One vector is turned by the same rotation once a tick. Each row is the vector after some number of ticks, and that number follows the row.
The counts run from 0 to 343.
| +0.40 | -4.68 | +0.38 | -2.97 | -1.12 | +0.75 | -0.61 | +3.00 | +1.64 | -0.49 | -1.61 | -2.67 | -0.27 | +2.80 | -1.20 | -0.44 | -0.49 | +0.87 | +1.76 | +0.52 | +0.03 | +1.52 | +0.99 | +0.31 | +0.34 | +1.66 | -0.63 | -2.03 | +0.22 | -0.66 | +0.73 | -1.76 | +2.33 | -1.77 | +1.32 | +0.07 |
262
| -0.88 | +2.68 | +1.65 | +2.21 | +1.58 | -1.49 | -3.25 | -0.84 | -0.05 | +0.15 | +0.02 | +1.31 | +2.03 | +0.55 | +1.59 | +1.52 | +1.17 | -1.09 | +2.47 | -2.73 | +1.61 | -0.28 | -2.01 | -0.55 | -1.55 | +0.42 | -0.64 | +0.69 | -0.49 | +1.79 | +0.91 | +2.14 | -3.65 | -0.30 | +2.09 | +2.23 |
96
| -2.01 | -3.64 | -1.23 | -0.24 | +1.87 | +0.23 | -1.93 | -1.15 | -0.32 | +1.14 | -0.32 | +2.18 | +1.28 | -0.95 | -2.17 | +1.64 | -3.01 | +3.67 | -0.99 | -2.26 | +1.86 | -1.21 | -0.25 | +0.27 | -0.48 | +1.25 | +1.14 | -0.34 | -0.26 | -0.80 | +0.96 | +3.68 | -1.95 | +1.61 | -1.82 | +1.00 |
300
| -2.31 | -4.23 | -1.17 | +1.45 | -0.55 | +0.55 | -2.35 | +3.31 | -0.45 | +0.05 | +1.33 | -3.00 | +0.47 | +0.21 | +0.95 | +0.20 | -1.50 | -0.87 | -1.30 | -0.77 | +1.70 | -1.67 | +1.28 | -1.78 | -0.85 | -1.49 | -1.31 | -0.52 | -0.51 | -0.39 | +2.77 | +1.89 | +3.84 | +1.25 | -0.22 | -0.79 |
66
| +0.47 | +0.82 | -0.74 | -1.84 | +3.25 | +1.25 | +0.52 | +0.47 | +0.40 | +0.89 | -1.94 | -1.23 | -2.31 | +0.27 | -2.99 | +2.72 | -0.89 | +3.41 | +1.86 | -1.14 | +0.53 | -1.79 | +0.37 | -3.35 | +1.50 | +0.19 | -1.64 | +0.29 | +0.32 | +0.22 | -1.79 | +1.14 | -0.58 | +0.45 | -0.41 | +2.05 |
46
| -1.38 | +1.87 | +1.19 | +2.00 | +0.93 | -1.83 | -2.17 | -1.71 | -0.46 | -0.15 | +0.55 | +3.02 | +3.18 | +1.63 | -0.22 | +0.49 | +0.12 | +1.16 | -0.52 | -1.52 | +0.84 | +0.52 | -2.35 | +1.94 | -2.04 | +2.10 | +2.37 | +0.83 | -1.37 | +0.74 | +0.86 | +1.35 | -4.20 | -0.22 | +0.82 | +1.09 |
332
| -0.93 | -0.14 | -1.67 | +3.45 | +5.29 | -1.12 | +1.66 | +1.19 | -2.17 | +2.00 | +1.10 | +1.26 | -1.16 | +1.66 | +0.00 | +3.08 | -1.48 | -0.56 | +2.00 | -0.55 | +1.21 | -0.22 | -1.54 | -1.52 | -0.62 | -1.57 | +2.75 | +0.85 | -0.62 | +0.81 | +0.06 | +2.45 | -1.49 | +0.77 | -0.80 | +0.71 |
83
| -2.23 | -1.12 | +2.63 | -0.55 | -0.93 | -1.42 | -0.65 | -2.23 | +1.98 | -1.22 | +1.32 | +2.00 | -1.30 | +3.30 | -0.25 | -0.21 | -1.28 | -0.48 | +0.07 | -0.85 | -0.91 | +0.44 | -0.79 | -0.39 | -2.20 | -0.90 | -0.67 | -0.60 | -0.52 | -0.68 | +4.25 | +3.91 | -1.99 | +1.64 | -0.01 | +0.31 |
90
| -2.68 | -1.53 | +3.92 | -1.11 | +0.10 | -1.18 | +0.71 | -0.51 | +1.23 | -0.50 | +0.29 | +1.02 | -1.39 | +1.29 | -1.98 | +0.60 | -1.18 | -0.48 | -1.23 | +0.09 | -1.43 | -1.00 | -3.19 | -1.20 | -2.51 | -0.81 | -0.67 | -0.52 | -2.99 | +0.28 | +1.20 | +2.88 | -2.39 | +1.80 | -1.27 | -0.02 |
322
| -0.92 | -0.23 | -1.16 | -0.30 | -0.53 | +0.21 | +0.77 | +3.72 | -1.87 | -0.24 | +3.61 | -2.64 | +1.15 | +3.46 | +1.17 | -1.68 | -1.38 | +1.01 | +0.59 | -2.83 | +1.35 | -0.14 | +1.25 | +1.44 | -1.50 | +0.25 | -1.41 | -0.88 | -0.47 | -1.20 | +0.85 | +2.40 | +3.19 | +1.24 | +0.55 | -1.32 |
57
| -0.58 | +0.71 | +0.92 | -2.41 | +0.75 | +0.61 | +0.34 | -0.34 | +0.94 | +0.12 | -0.02 | -0.27 | -1.22 | +1.78 | -2.67 | +1.63 | -1.83 | +5.29 | +0.97 | -2.38 | +1.34 | -1.01 | +0.13 | -0.54 | +0.87 | +0.89 | -2.84 | -0.44 | +0.97 | -0.10 | -0.59 | +2.50 | -2.29 | +0.80 | -0.85 | +2.18 |
50
| +1.60 | +1.11 | +0.03 | -0.12 | +2.93 | -1.38 | -2.09 | -4.81 | +1.09 | +0.20 | -3.03 | +0.86 | +0.55 | +1.43 | -2.31 | +1.07 | +0.26 | -0.76 | -0.46 | +1.31 | -1.47 | +0.14 | +0.94 | -0.10 | +2.17 | +0.96 | +2.50 | +0.45 | -1.50 | +0.06 | +2.02 | +0.36 | -2.45 | +1.39 | +1.34 | +1.10 |
0
| +0.08 | -0.32 | -0.30 | +4.38 | +3.11 | -1.90 | -3.54 | +0.36 | -1.63 | +1.29 | -0.80 | -0.66 | +2.17 | -0.01 | +1.40 | -0.10 | +1.55 | -3.16 | -0.09 | +0.51 | +0.68 | +0.04 | -1.34 | -0.32 | -0.25 | +0.31 | +4.17 | +1.81 | -1.94 | -0.81 | +1.64 | +0.24 | +0.73 | +0.08 | +1.96 | -0.33 |
338
| -1.92 | +0.47 | +1.56 | +1.46 | -0.59 | -0.72 | -4.54 | -3.53 | +2.88 | -1.42 | -0.88 | -0.15 | +1.55 | +0.34 | -1.10 | +1.26 | -0.58 | -1.18 | -1.67 | -1.10 | +0.49 | -0.34 | +0.01 | +0.08 | -0.42 | +1.31 | -0.55 | -0.13 | -1.28 | +0.95 | +2.99 | +1.76 | -2.90 | +1.62 | +0.92 | +2.34 |
218
| +0.95 | +0.54 | -0.93 | +0.28 | +3.10 | -0.24 | -1.66 | +2.38 | -1.49 | +1.52 | -1.43 | -0.80 | +1.96 | +0.01 | -0.85 | -0.09 | +1.92 | +2.36 | +1.51 | -0.61 | +1.31 | +0.31 | -1.09 | +0.29 | +0.79 | +4.29 | +2.00 | +1.09 | -0.04 | -0.45 | -3.49 | -1.27 | +0.83 | -1.98 | +1.61 | +1.32 |
142
| -1.26 | +0.76 | +2.70 | -1.14 | +2.65 | -0.59 | -3.01 | +1.28 | +0.78 | +0.76 | -1.83 | -0.74 | -1.26 | -0.54 | +1.03 | +1.34 | +2.68 | +0.35 | +3.18 | -0.20 | -0.79 | +0.01 | -0.93 | -2.96 | -0.22 | +1.93 | -0.73 | +1.58 | -0.29 | -0.79 | -2.44 | -0.20 | +1.42 | -1.57 | +2.32 | +1.40 |
133
| +1.22 | -1.63 | +1.25 | -3.72 | +0.99 | +1.06 | +1.75 | -1.04 | +1.11 | +0.51 | -1.95 | -0.78 | -1.68 | +1.27 | -4.36 | +1.17 | -2.88 | +2.28 | -0.24 | -0.90 | -0.24 | -1.59 | +1.01 | -1.49 | +1.07 | -0.06 | -1.57 | -1.33 | -0.82 | +0.34 | -0.37 | +1.72 | -0.39 | +2.75 | -1.62 | +2.02 |
45
| -0.29 | -1.81 | -0.73 | -0.52 | +1.30 | +0.84 | -3.37 | +1.37 | -0.69 | -0.96 | -0.25 | -3.79 | +0.18 | +1.21 | +1.22 | -0.03 | +0.39 | +1.45 | +1.34 | -0.57 | +1.10 | +0.69 | +2.39 | -1.48 | +2.24 | +2.49 | -0.35 | +0.80 | +2.32 | -1.38 | +0.91 | -1.47 | +3.55 | -2.02 | +2.71 | +0.01 |
29
| -2.26 | -0.70 | +3.02 | +0.00 | -2.01 | -2.01 | -1.30 | -0.46 | +1.19 | -1.67 | +2.53 | -0.41 | -0.30 | +3.64 | +2.01 | -0.84 | -0.37 | -2.21 | +0.61 | -1.40 | +0.01 | +0.71 | -1.53 | +0.40 | -2.58 | -0.95 | -1.84 | -0.21 | -0.89 | +0.16 | +4.13 | +2.55 | -0.01 | +0.33 | +0.78 | -0.75 |
94
| -1.10 | -2.69 | +0.75 | +2.37 | +1.52 | -2.01 | -3.37 | -0.44 | -0.48 | +0.43 | -1.41 | -1.42 | -0.83 | +0.34 | +1.54 | -0.07 | +1.09 | -4.30 | +0.42 | +1.87 | -0.55 | +0.41 | -0.62 | -1.89 | +1.38 | -0.74 | +2.24 | +0.63 | -1.10 | -1.20 | +1.67 | -1.04 | +1.30 | -0.76 | +1.03 | -0.90 |
343
| +0.11 | +0.43 | +0.34 | +0.65 | +0.32 | -2.43 | -3.05 | -2.81 | -0.15 | +0.34 | -0.84 | +2.73 | +2.93 | +1.42 | -1.32 | -1.63 | -0.66 | -0.66 | -1.80 | -1.16 | +0.03 | +0.37 | -0.92 | +1.91 | -2.11 | +2.10 | +2.73 | -0.03 | -3.16 | +0.46 | +2.42 | +1.81 | -2.10 | +1.69 | +0.85 | +0.21 |
336
| -0.40 | -0.85 | +2.49 | -0.23 | -0.37 | -0.22 | -0.70 | -3.06 | -0.48 | -0.30 | -0.48 | -0.57 | -1.09 | +0.70 | -3.73 | +1.07 | -3.11 | +0.17 | -3.14 | +0.57 | +0.16 | -3.06 | -1.11 | -1.82 | +1.14 | -1.16 | -1.20 | -0.69 | -1.89 | -0.07 | +1.97 | +1.04 | -2.94 | +1.73 | -2.56 | +1.54 |
195
| -1.10 | +1.41 | -1.83 | +1.42 | +2.53 | +0.98 | -0.08 | +3.79 | -1.59 | +0.20 | +2.91 | -2.37 | +0.77 | +2.12 | +1.14 | +1.17 | -0.71 | +2.34 | +1.60 | -3.37 | +2.21 | -0.11 | +1.18 | +0.00 | -0.19 | +0.38 | -0.66 | +1.12 | +1.60 | -0.56 | -1.35 | +2.69 | +2.28 | +0.03 | +1.63 | +0.62 |
56
| -0.33 | +3.63 | +0.87 | +5.35 | +4.36 | -0.43 | +1.46 | +1.93 | -1.97 | -0.26 | +2.05 | -2.05 | -0.22 | +2.86 | +0.60 | +1.29 | -0.39 | -0.43 | +0.73 | -0.94 | +0.35 | +0.28 | -1.33 | +0.10 | -0.14 | -0.72 | +1.21 | +1.88 | -0.54 | +0.63 | -1.21 | +1.15 | -1.30 | +0.03 | +0.79 | +0.88 |
206
| -0.82 | -1.47 | +4.15 | -3.67 | -2.39 | -0.88 | -1.82 | +1.17 | +2.15 | -0.86 | -1.06 | -1.64 | -0.20 | +2.45 | -0.83 | -2.18 | +1.73 | +0.27 | +0.80 | +0.54 | -1.48 | +0.82 | -1.65 | -0.76 | -1.38 | +2.09 | -1.68 | -0.05 | -1.82 | -0.69 | -0.17 | -0.73 | +1.63 | -1.30 | +1.04 | -0.70 |
135
| +2.56 | +0.54 | -1.34 | -2.94 | +2.21 | +0.91 | +0.86 | -0.81 | -0.36 | +2.48 | -2.76 | -0.91 | +0.59 | -0.06 | -3.98 | +0.86 | -1.81 | +1.92 | +0.20 | -1.10 | +0.65 | -2.34 | +1.82 | -1.38 | +2.23 | +0.12 | -0.74 | -1.19 | -1.81 | +1.21 | -1.07 | +1.59 | -0.34 | +2.71 | -0.17 | +2.34 |
41
| +0.87 | +1.17 | +1.65 | -0.21 | +0.22 | +0.08 | +1.37 | +4.02 | +0.47 | -0.89 | -0.35 | -4.25 | -0.56 | +3.71 | +0.95 | -1.38 | +1.39 | -0.85 | +0.77 | +0.12 | -1.39 | +1.55 | +0.59 | +0.95 | -0.65 | +1.46 | -0.14 | +0.54 | -2.49 | +0.84 | -1.65 | -0.81 | +3.73 | -0.05 | +2.57 | -0.60 |
16
| +1.76 | -1.51 | +1.80 | +0.05 | -1.89 | -1.29 | -1.41 | +0.40 | +0.76 | -1.14 | -0.16 | -2.30 | +1.77 | +3.90 | -1.24 | -0.99 | -1.45 | -3.89 | -0.77 | +1.42 | -0.51 | +0.50 | -0.43 | +2.33 | -0.29 | +0.21 | +0.55 | -1.05 | -2.33 | +2.88 | +3.19 | -2.26 | -1.07 | +0.41 | +0.92 | -0.22 |
226
| +0.29 | -1.37 | +0.33 | +1.58 | -1.09 | -1.87 | -1.63 | -0.31 | -0.68 | -1.29 | +1.67 | -0.01 | +2.12 | +3.21 | +1.23 | -2.23 | -0.86 | -2.52 | -2.02 | -0.19 | -0.35 | +1.00 | -0.43 | +3.07 | -2.55 | +0.50 | +2.70 | -0.23 | -2.42 | -0.02 | +3.30 | +0.69 | +0.13 | +0.56 | +1.27 | -1.66 |
335
| -1.28 | -2.06 | -1.69 | +2.37 | +1.96 | -0.60 | -2.65 | +0.26 | -4.14 | +0.47 | +2.85 | -0.67 | +0.37 | +0.78 | +1.07 | +1.31 | -0.19 | +0.22 | +1.43 | -1.77 | +3.27 | -2.28 | -0.28 | -1.89 | +1.35 | -0.66 | +0.78 | +0.26 | +2.92 | -0.84 | +1.24 | +1.37 | -0.16 | -1.77 | -0.10 | +0.66 |
306
| +1.25 | +1.99 | +2.11 | +0.10 | +1.64 | -0.47 | +0.10 | +2.40 | -0.26 | -1.24 | -0.28 | -4.63 | -1.99 | +3.42 | +0.91 | -0.25 | +2.12 | -2.01 | +2.24 | +0.86 | -0.72 | +0.36 | +0.02 | -1.19 | +1.66 | +0.65 | -1.00 | +0.71 | +0.11 | +0.66 | -1.21 | -1.89 | +1.76 | -2.28 | +2.44 | -0.46 |
11
| -0.74 | -3.37 | -0.07 | -0.99 | -1.45 | +0.22 | +1.55 | +4.19 | -0.78 | +0.68 | +1.51 | -0.51 | +1.70 | +1.93 | -0.62 | -1.70 | -2.61 | +1.55 | -1.20 | -1.73 | +0.72 | +0.47 | -0.19 | +1.97 | -2.90 | -0.01 | -0.05 | -1.83 | -2.37 | -0.07 | -0.04 | +2.14 | +2.25 | +2.19 | -1.66 | -0.69 |
294
